One vector is turned by the same rotation once a step. Each row is the vector after some number of steps, and that number follows the row.
The counts run from 0 to 441.
[144 108 115 153 126 108 127 115 139 112 143 128 161 130  92  57 150 138
 133 140 143 183 186 117 121 129 106  94 124  85 138 107 126  99  89  90
  95 103 136 125 174 111 144 153 141 156  94 146 115  95 126 145 134 119
 176 109  66 109 157 117 128  97 166 119 114 119 102] => 106
[118 122 129 155  78 131 105 134 145 102 140  91 162 119 125 115 164 147
 139 129 163 190 159 174 139 110 137 106 110  95 136 105 124 109  87 131
  57 107 157 135 152 128 164 147 137 160 120 120 132  98 148 154 157  89
 150 112  75 115 155 109 117 115 155  77 102 135 130] => 37
[133  90 110 179  96 126  69 112 120 109 114 137 123 122  92  97 154  76
 163 131 140 165 166 110  97 114 124 104 102 113 140 139 149 102 108 133
 127 123 134 124 162 109 146 134 135 164  77 150 118 107 123 146 140  71
 128 102  80 102 128 115 163 109 147 122 132 143  57] => 362
[170 114 134 130 174 142  91  90 129 130 101 171 157 110 156 135 100  98
  85 120 146 172 139 118 107 114 110 126 128 142 145 109  85 134 103 128
 109 152  75  96 147 114  87 139 127 162 114 112 116 148 139 155 129 145
 177  88 122  85 136 128 144  70 147 135 123 108  83] => 335
[113  87 151 131 135 118  88 126 113 109 120 144 137 130 111  97 132 112
 100 147 171 206 149 111  98 147 124  82  87 100  99 108 107 126 103 136
 101 123 150 111 120 135 120 112 133 146 127  64  85  64 144 159 138 130
 139 115  81 113 150 108 149  95 131 110 115 182 106] => 227
[127  74 158 124 155 114  63  77 112  81 103 163 153 151 139 141 120  83
  85 110 166 159 140 134 105 112  83 135 100 123 115 108  83 127 103 150
 119 165  96 107 150 128 140 114 145 163 140 100 123 118 136 160 146 133
 145 142 130 112 131 125 134  79 144 129 104 178  98] => 76
[127 112 128 127 163 157 131 118 173 108 132 131 143  98 151 102 117 155
  99  93 132 202 182 155 125 108 131  88 138 117 126  98 111 138 102 148
  99 108 124 143 148 119 142 143 103 148 106  93 122 103 151 145 135 131
 161  89  85  89 154 101  78  77 116 119  95 103 117] => 47
[152 161 111 109 162 137 116 116 131 177  86 144 154 105 163  90 118 139
 133 125 155 178 169 113 119 103 118 111 125 126 162 122 139 130 134 148
  87 123 130  91 172 139 102 150 110 173  96 114 120  91 105 174 133 110
 142  68 109 115 125  95 149 112 137 103 151 121  64] => 386
[121 103 123 137 171 110 119  82 134 112  86 120 175 131 155 104 177 164
  89 127 160 138 175 172 109 115 114  96 135 131 129  91  99 114  94 178
 108 107 125 104 169 129 140 145 115 156 113 132 158 139 100 165 169 139
 148 122  97 114 137 106  96 109 159 107 103 116 113] => 198
[161  88 131 165 146 145 106  99 154  80 140 127 156 127  96  99 118 128
 119  77 143 139 143 152 112 125  99 140 143 116 112  69  97 118 122 158
  81 101 124 129 152 115 180 134 126 133  88 157 120 109 161 146 187 125
 145 128  99 125 135 121  92  93 166 135  71 125 125] => 256
[136  99 132 167 138 182  75 128 158 110 126 155 109  96 125 145 136 104
 109 118 132 154 131 144 132 130 147 105 125 105 143  89  86 109  76 135
  57 127 129 138 116  93 100 135 121 193 119 139 112  90 117 128 178 131
 183  98  90  96 122 122 158  87 143 132 105 116 121] => 156
[156  95 132 130 185  87 112  56 142 122 106 121 171 119 126 104 116 129
 118 118 158 190 159 114  77 120  81 149 142 123 124  96 133 103 106 159
  99 114 134 108 159 126 137 154 120 141  80 107 107 156 141 119 145 109
 138 133 111  95 139  90 115  90 160 134 124 120 103] => 268
[118 142 131 120 155 129 111 115 157 127 110 130 122  85 166 145 143 129
 104 106 139 186 183 165 140 104 123  85 116 119 149 108 134 144  87 148
  98 122 126 137 167 112 127 143 124 192 142  86 124 111 113 161 113 108
 163  70 104  84 147 128 100  61 114 102 113 136  97] => 301
[154 106 150 103 139 141  70 107 137  81 107 162 107 123 139 131 143  86
  80 127 163 171 140 137 137 117 148 127 147  98 127  92  95  96  95 154
  91 159 118 111 121  93 124 152 124 181 160 139 119  93 106 141 158 128
 151 102 140 145 129 100 152  64 139 147 110 159 140] => 162
[160 105 116 155 130 170  83 138 132 146 102 119 139  84 121 149 128 113
 130 117 156 167 100 178 129 107 155 150 128 155 134 114  91 132 103 177
  66 126 152  99 111 132 119 119 108 172  79 126 129 112 132 138 196 102
 155  85 113 105 112 119 129 113 158 105 104 106 102] => 409
[121 101 130 152 115 152 132 144 154 107 142 125 139 113 126 100 143 139
 122 112 147 201 170 174 157  94 131  94 120 104 126 100  98 126  85 130
  84 121 151 138 152 127 144 137 121 148 115 112 128  84 153 144 160 115
 167 119  87  89 157 107  76  87 133 100  81 110 139] => 308
[129 119 115  90 150  96 116  94 148  79 108 157 145 159 112  65 150 136
  93 126 159 162 196 125 134 104 102 116 138 107 145  94 135 120 133 143
 131 141 125 114 164 125 186 133 120 180 123 143 128  81 114 177 129 119
 152 105  99 145 149 107 122  84 152 133  98 163 104] => 111
[163 115 121 140 120 111  76  61 118  86 110 127 169 151 134 100 122 115
 126 106 184 157 137 120 111 109  90 169 118 105 121 101 129  98 136 164
  68 125 123 100 146 122 179 147 154 153 106 133 130 124 145 152 175  99
 123 140 113 145 148  97 157 108 180 121 109 159 108] => 263
[158 133  95 106 138 131 120 121 152 123 112 118 164 132  97  77 139 138
 117 132 154 161 179 146 122  96 109 134 152 114 152 114 135 122 135 137
  95 126 138 103 170 140 159 161 124 189  90 160 151 109 115 179 122  96
 158  65 100 143 142  95 118 104 165 104 125 113  86] => 113
[141 147 120 150  86 146  97 128 131 129 137  90 149 102 151 118 147 135
 141 130 163 201 153 157 140 109 138  98 104  99 137 121 135 122  96 128
  46 117 148 118 150 120 149 161 144 158 111 109 133 105 146 156 145  84
 152  87  67 105 158 108 144 118 149  73 120 119 105] => 38
[125 109 136 147 130 119  82 131 116 135  92 152 163 137 126  73 122 140
 149 120 162 181 141 120 104 116 122 137  94 161 137 129 127 116 120 134
  90 107 140  83 130 154 124 110  80 134  86  86  75  73 147 168 174 106
 142 123  80  92 146 114 138 128 157 103 101 142 102] => 396
[146 104 127 116 172 120  93  99 126  98  96 130 137 143 123 115 144 128
  93 122 174 162 125 161 133 106 143 138 131 141 115 117  78 109  66 153
  91 125 147  98 116 118 144 120 106 194 129 104 134 104 114 136 173 112
 181 117 118 129 159 106 118  95 148 125  72 136 142] => 146
[144 138 130 107 106  91  69  99 141 101 101 113 172 130 117 151 152 113
 121 151 189 147 148 160 106 126  94 166 126 111 156 108 135 100 133 138
  56 145 143  90 148 144 160 146 143 190 104 131 147 127 124 152 127  88
 151  94  94 135 136 121 166 112 183 102 131 144 114] => 281
[118  96 126 167 155 121  88  95 114 150  97 139 157 136 139 105 127 127
 155 123 163 177 125 124 124 108 122 127  87 139 122 138 105 105  70 139
  76 105 144 100 136 135 102 117 113 179 108  83 108  93 124 138 172 100
 169 144  88  81 151 109 136 124 145  99 107 137 108] => 141
[138 142 118 120 125 115  90  92 132 107 110 166 123 117 148  66 141 123
 122 119 145 180 180  98 135 116 108 105 125 112 166 108 152 132 142 111
 133 150 101 113 166 101 151 146 145 183  97 127  90  87 122 162 114 110
 138  78 100 124 140 128 175  77 139 140 142 159  74] => 109
[189 123 123 145 181 143 128  90 116 127 118 126 142  88 141 102 112 140
  85  89 141 161 139 145 141 121 121 104 140 119 115  77  81 148 105 149
  91  96 106 105 154  97 143 149 155 155 135 127 105 111 131 159 156 135
 165  90 128 130 147 112  98  47 145 122  97 154 107] => 249
[159 134  93 136 134 122 121 109 119 142 113 102 148 110 114  87 159 124
 122 152 158 174 168 130 116 105 135 107 128 104 139 122 139 111  90 129
 103 119 139 100 185 106 125 171 155 193  98 151 144 120 105 151 133  95
 149  73  96 118 135  85 155  99 146 112 151 120  73] => 368
[163 133 106 125 115 152 120 156 164 124 119 132 127  92 108  75 151 137
 123 134 138 178 168 154 141 113 138 105 156 138 176  91 117 133 139 130
 121 147 139 119 146 114 148 158 113 159  67 175 120  91 127 151 161 124
 159  48  79 131 126 114 131  91 162 131 130 104  82] => 375
[131 119 125 147 151  98 128 126 139 154 115 147 177 127 127  59 138 151
 124 123 157 182 171 130 142 114  99 103 107 128 151 101 101 120 106  99
  80 105 144 106 172 153 115 137 117 152 111 115  90  73 133 151 165 135
 171 135  75  92 152 116 101 106 163  92 109 131 115] => 123
[139 104 146 162 131 144  89 113 157  91 122 173 144 101 119 116 135 105
 124 124 127 157 179 118 108 141 119  75 117 100 143  76 102  93  94 116
  81  74 106 134 161 118 109 163 114 137 142 164  93  91 114 161 136 128
 158 107  93  79 119 109 132  55 136 127 112 134 122] => 174
[144 110 137 140 124 156  63 101 123 111 116 191 141 131 169 112  98  91
 118 112 148 195 133 105 142 110 112 133 102 122 154 116  96 144 136 122
 107 181  80 109 124 116 118 128 125 136 110 116  99  92 151 154 175 139
 137 134 116  93 136 124 177  90 144 130 131 134  89] => 329
[109 109 132 139 117 176  93 120 157  84 147 161 152 140 154  96 129 151
  93  96 159 177 166 154 144 112 115 109 122  91 140  87  93 126 121 133
  66 133 121 145 136 135 162 130 119 149 122 126 132  76 164 169 173 129
 154 135  90 116 158 117 111 105 153 112  83 126 138] => 53
[135 129 125 116 103 133  68 108 116  89  99 133 149 135 153 109 161 144
 100 152 186 176 140 134  91 126 133 122 107 141 144 130 125 123 133 162
 109 154 129  87 106 129 156 121 131 170  85 108 140 113 137 170 146 118
 129  86  72 154 149 120 202 124 155 113 124 141  90] => 212
[143  65 150 133 179 116  82  82 132  97  95 173 158 149 114 116 104  83
 100 109 153 173 155 124  87 109  97 149 116 136 111 124  90 119 112 150
 143 141  98 103 140 153 116 119 100 141 113 104 114 122 141 156 122 129
 152 125 117  90 145 106 114  79 134 148  99 128  90] => 337
[124 112 142 113 104 103  93 155 169  86 110 119 118  82 125 153 161 102
 101 127 151 181 157 185 142 123 106 134 142 145 174  78 121 139 132 144
 117 168 145 115 137 127 167 134 120 174  96 122 119 100 148 125 152 119
 155  89 107 110 115 153 113  65 161 116 105 156 114] => 289
[141  60 142 146 159  82  92  88 121  79  93 140 125 121  97 112 154  75
 104 131 145 175 151 132  98 116 112 117 120 139 120 117 121 115  90 155
 179 138 118 106 163 111 133 128 119 162 113 117 116 129 118 138 135 116
 153 110 119 111 128 118 113  58 137 149 102 162  78] => 354
[136 113 132 145 126 168  97 157 132 142 135 134 126  74 140 121 126 123
  89 144 151 197 146 125 125 152 135  68  98 107 144  99 102 139 110 127
  77 139 147 117 120 130  90 125 149 155 106  99  95  81 141 144 154 146
 151  90  78 103 122 120 166  93 142 105 141 139  87] => 225
[116  89 161 126 111  82  81 125 156  73 111 124 134 106 121 141 175 110
 109 130 164 173 146 152 126 148  87 121 122 129 163  60 116 115 117 152
  92 144 147 108 138 129 166 126 119 144 104 123 102  96 141 129 172 132
 140 132  92 115 109 146 135  83 181 122 105 176 136] => 18
[152  99 123 167 135 148  73 101 122 124 134 136 198 143 110 129 115 101
 119 124 153 156 133 144  96 121  99 133  89 109 118 121  71 116  99 115
  62  98 106 108 149 155 112 125 147 154 113 124 138 128 159 166 138 114
 175 124  83  79 147 117 140 117 169  92 112 107  95] => 72
